In the data rows, the value 500 means zero.
Here are some points:
array([488., 495., 423., 409., 459., 582., 635., 572., 512., 468., 520.,
       578., 438., 482., 652., 474., 307., 645., 425., 497., 510., 380.,
       434., 612.])
array([676., 463., 369., 672., 462., 668., 592., 745., 453., 605., 458.,
       539., 503., 611., 603., 521., 334., 529., 448., 250., 548., 514.,
       462., 536.])
array([480., 610., 494., 386., 404., 382., 469., 515., 315., 562., 570.,
       600., 533., 519., 487., 435., 552., 424., 518., 540., 425., 512.,
       528., 497.])
array([507., 564., 559., 510., 306., 545., 493., 408., 561., 659., 470.,
       529., 585., 524., 317., 684., 565., 318., 517., 434., 522., 635.,
       560., 467.])
array([426., 431., 551., 598., 523., 574., 415., 413., 541., 475., 388.,
       402., 598., 485., 471., 493., 446., 600., 556., 571., 588., 561.,
       449., 404.])
array([510., 317., 459., 641., 768., 406., 474., 568., 526., 296., 374.,
       383., 472., 517., 665., 356., 497., 702., 456., 540., 535., 332.,
       588., 585.])
array([503., 533., 539., 490., 490., 460., 439., 534., 418., 536., 541.,
       465., 568., 509., 416., 508., 585., 394., 544., 470., 460., 600.,
       510., 398.])
array([556., 674., 497., 567., 162., 623., 466., 467., 332., 647., 567.,
       424., 561., 653., 112., 625., 429., 285., 617., 320., 620., 835.,
       566., 277.])
array([481., 511., 255., 342., 387., 485., 673., 500., 537., 573., 656.,
       734., 363., 468., 502., 750., 484., 486., 345., 473., 500., 485.,
       429., 573.])
array([510., 552., 687., 472., 483., 348., 271., 520., 207., 636., 593.,
       513., 696., 392., 523., 430., 662., 410., 687., 542., 404., 726.,
       432., 318.])
array([511., 477., 405., 608., 428., 524., 437., 467., 505., 472., 434.,
       494., 383., 576., 369., 473., 509., 354., 558., 272., 502., 532.,
       602., 475.])
array([640., 604., 708., 741., 884.,  56., 348., 533., 476., 262., 249.,
       584., 539., 509., 287., 144., 897., 421., 675., 679., 328., 143.,
       870., 492.])
array([561., 412., 568., 453., 519., 477., 645., 382., 407., 388., 514.,
       454., 439., 470., 733., 347., 435., 621., 469., 569., 567., 233.,
       590., 804.])
array([511., 465., 475., 629., 572., 537., 461., 549., 529., 475., 434.,
       361., 555., 558., 435., 518., 552., 447., 503., 450., 520., 548.,
       543., 437.])
array([491., 517., 422., 573., 232., 758., 520., 550., 700., 747., 429.,
       578., 448., 535., 386., 941., 390., 168., 291., 268., 355., 655.,
       389., 522.])
array([533., 531., 608., 557., 600., 517., 346., 678., 550., 610., 522.,
       473., 790., 432., 326., 615., 573., 496., 586., 572., 460., 724.,
       362., 172.])
array([588., 571., 658., 610., 766., 186., 406., 469., 575., 329., 384.,
       616., 485., 408., 489., 264., 715., 524., 669., 627., 467., 406.,
       691., 502.])
array([590., 530., 499., 505., 475., 450., 522., 452., 426., 454., 451.,
       442., 471., 489., 557., 462., 520., 452., 473., 442., 450., 412.,
       625., 614.])
array([609., 520., 589., 467., 403., 663., 464., 587., 544., 440., 365.,
       631., 571., 480., 434., 456., 385., 505., 444., 599., 591., 454.,
       470., 562.])
Then 23 other points, each followed by its number:
array([484., 546., 594., 367., 481., 381., 471., 288., 402., 567., 599.,
       500., 421., 441., 438., 496., 633., 448., 556., 566., 385., 550.,
       468., 494.]) 0
array([534., 639., 857., 455., 505., 338., 218., 605., 266., 805., 731.,
       547., 800., 385., 573., 367., 768., 332., 723., 677., 411., 789.,
       329., 252.]) 1
array([551., 548., 521., 625., 339., 560., 444., 417., 520., 580., 394.,
       336., 444., 583., 450., 486., 490., 398., 560., 297., 492., 636.,
       601., 401.]) 2
array([429., 544., 586., 390., 644., 495., 475., 597., 406., 443., 633.,
       312., 495., 514., 647., 350., 427., 642., 573., 547., 513., 623.,
       336., 449.]) 3
array([386., 293., 730., 713., 585., 876., 252., 506., 774., 465., 371.,
       478., 722., 426., 507., 377., 370., 668., 664., 709., 655., 682.,
       333., 283.]) 4
array([528., 411., 382., 562., 635., 522., 544., 483., 474., 383., 481.,
       401., 465., 533., 549., 459., 469., 637., 513., 495., 513., 423.,
       508., 534.]) 5
array([356., 546., 534., 444., 543., 421., 352., 182., 174., 167., 637.,
        84., 356., 570., 612., 113., 479., 722., 848., 573., 509., 539.,
       609., 433.]) 6
array([568., 456., 410., 580., 546., 606., 549., 526., 473., 463., 438.,
       514., 480., 536., 481., 528., 385., 605., 439., 414., 511., 443.,
       490., 518.]) 7
array([529., 301., 411., 597., 839., 360., 522., 499., 443., 294., 375.,
       382., 401., 537., 560., 299., 540., 695., 433., 540., 432., 229.,
       572., 549.]) 8
array([483., 464., 305., 558., 658., 434., 685., 578., 569., 431., 522.,
       496., 451., 539., 560., 588., 532., 531., 387., 401., 535., 281.,
       607., 591.]) 9
array([597., 526., 377., 510., 536., 538., 573., 503., 541., 455., 477.,
       467., 435., 545., 470., 597., 460., 536., 430., 442., 473., 490.,
       513., 533.]) 10
array([515., 302., 513., 749., 706., 606., 367., 637., 616., 394., 277.,
       188., 599., 565., 275., 570., 591., 443., 458., 405., 614., 571.,
       529., 299.]) 11
array([475., 415., 333., 537., 608., 457., 608., 414., 453., 426., 505.,
       378., 426., 562., 520., 493., 483., 629., 487., 487., 458., 370.,
       561., 517.]) 12
array([386., 417., 594., 442., 353., 820., 673., 549., 492., 555., 608.,
       591., 558., 473., 812., 458., 274., 648., 430., 594., 797., 354.,
       471., 730.]) 13
array([565., 275., 418., 686., 904., 362., 554., 533., 496., 260., 273.,
       284., 469., 572., 607., 305., 443., 816., 411., 613., 527., 188.,
       554., 603.]) 14
array([495., 462., 539., 382., 462., 553., 540., 535., 543., 474., 504.,
       499., 463., 483., 625., 508., 407., 588., 435., 505., 656., 413.,
       469., 603.]) 15
array([360., 655., 575., 300., 280., 521., 426., 233., 362., 590., 600.,
       556., 510., 440., 423., 522., 463., 411., 526., 572., 347., 646.,
       418., 419.]) 16
array([481., 569., 425., 508., 283., 614., 521., 481., 336., 592., 603.,
       495., 519., 539., 264., 645., 414., 347., 511., 370., 610., 672.,
       538., 389.]) 17
array([513., 495., 566., 596., 617., 333., 462., 449., 496., 399., 413.,
       569., 517., 503., 469., 378., 612., 506., 561., 587., 453., 406.,
       620., 510.]) 18
array([444., 545., 470., 566., 668., 365., 660., 586., 420., 518., 510.,
       570., 591., 666., 245., 489., 612., 554., 509., 571., 675., 447.,
       599., 349.]) 19
array([207., 738., 661., 292., 716.,  92., 529., 544., 604., 512., 784.,
       518., 496., 477., 691., 533., 789., 472., 626., 729., 350., 655.,
       474., 432.]) 20
array([468., 647., 736., 421., 374., 453., 347., 395., 462., 452., 476.,
       390., 455., 454., 664., 229., 456., 529., 713., 553., 433., 557.,
       474., 469.]) 21
array([506., 448., 515., 569., 579., 474., 436., 424., 429., 424., 464.,
       420., 537., 491., 558., 438., 563., 502., 531., 495., 436., 461.,
       560., 572.]) 22
Which three of these numbered points are nearest to each point below by angle, seen from the average point of the first points? Their numbers follow each, nearest first.
array([388., 588., 583., 303., 253., 533., 450., 334., 507., 636., 654.,
       584., 510., 393., 453., 518., 528., 389., 585., 553., 394., 696.,
       395., 413.]) > 16 0 1
array([320., 613., 615., 350., 633., 320., 538., 585., 576., 587., 710.,
       588., 487., 465., 655., 494., 707., 461., 575., 657., 437., 626.,
       395., 443.]) > 20 1 0
array([385., 258., 677., 594., 864., 404., 335., 561., 682., 414., 492.,
       254., 694., 452., 515., 380., 772., 505., 413., 690., 503., 599.,
       449., 310.]) > 11 4 14
array([682., 408., 339., 594., 598., 618., 589., 561., 450., 494., 423.,
       508., 490., 587., 463., 580., 329., 679., 429., 443., 568., 431.,
       413., 543.]) > 7 10 5
array([529., 386., 490., 479., 590., 566., 483., 612., 593., 389., 441.,
       400., 532., 451., 597., 494., 452., 585., 393., 584., 454., 393.,
       441., 580.]) > 14 5 15
array([538., 494., 333., 518., 513., 503., 587., 434., 532., 427., 518.,
       516., 406., 515., 463., 623., 495., 547., 458., 476., 435., 444.,
       535., 514.]) > 10 12 9
array([575., 564., 617., 612., 755., 192., 447., 460., 471., 402., 342.,
       450., 578., 518., 428., 260., 762., 479., 636., 656., 413., 430.,
       677., 439.]) > 18 8 22
array([366., 545., 470., 478., 423., 413., 475., 351., 328., 420., 617.,
       307., 464., 554., 582., 360., 512., 564., 683., 506., 567., 557.,
       588., 485.]) > 6 21 3
array([608., 496., 513., 557., 490., 454., 472., 534., 402., 399., 412.,
       472., 440., 522., 559., 415., 501., 505., 502., 414., 506., 359.,
       603., 627.]) > 8 14 22
array([505., 597., 430., 414., 269., 570., 489., 519., 397., 600., 573.,
       469., 484., 601., 251., 585., 431., 389., 504., 324., 665., 728.,
       488., 351.]) > 17 2 16
array([573., 459., 466., 585., 491., 577., 523., 642., 492., 533., 422.,
       505., 499., 532., 516., 530., 399., 540., 429., 368., 536., 505.,
       458., 516.]) > 7 10 15
array([556., 483., 116., 453., 532., 521., 681., 384., 693., 339., 587.,
       482., 227., 477., 415., 877., 519., 506., 428., 395., 511., 338.,
       631., 651.]) > 10 9 12
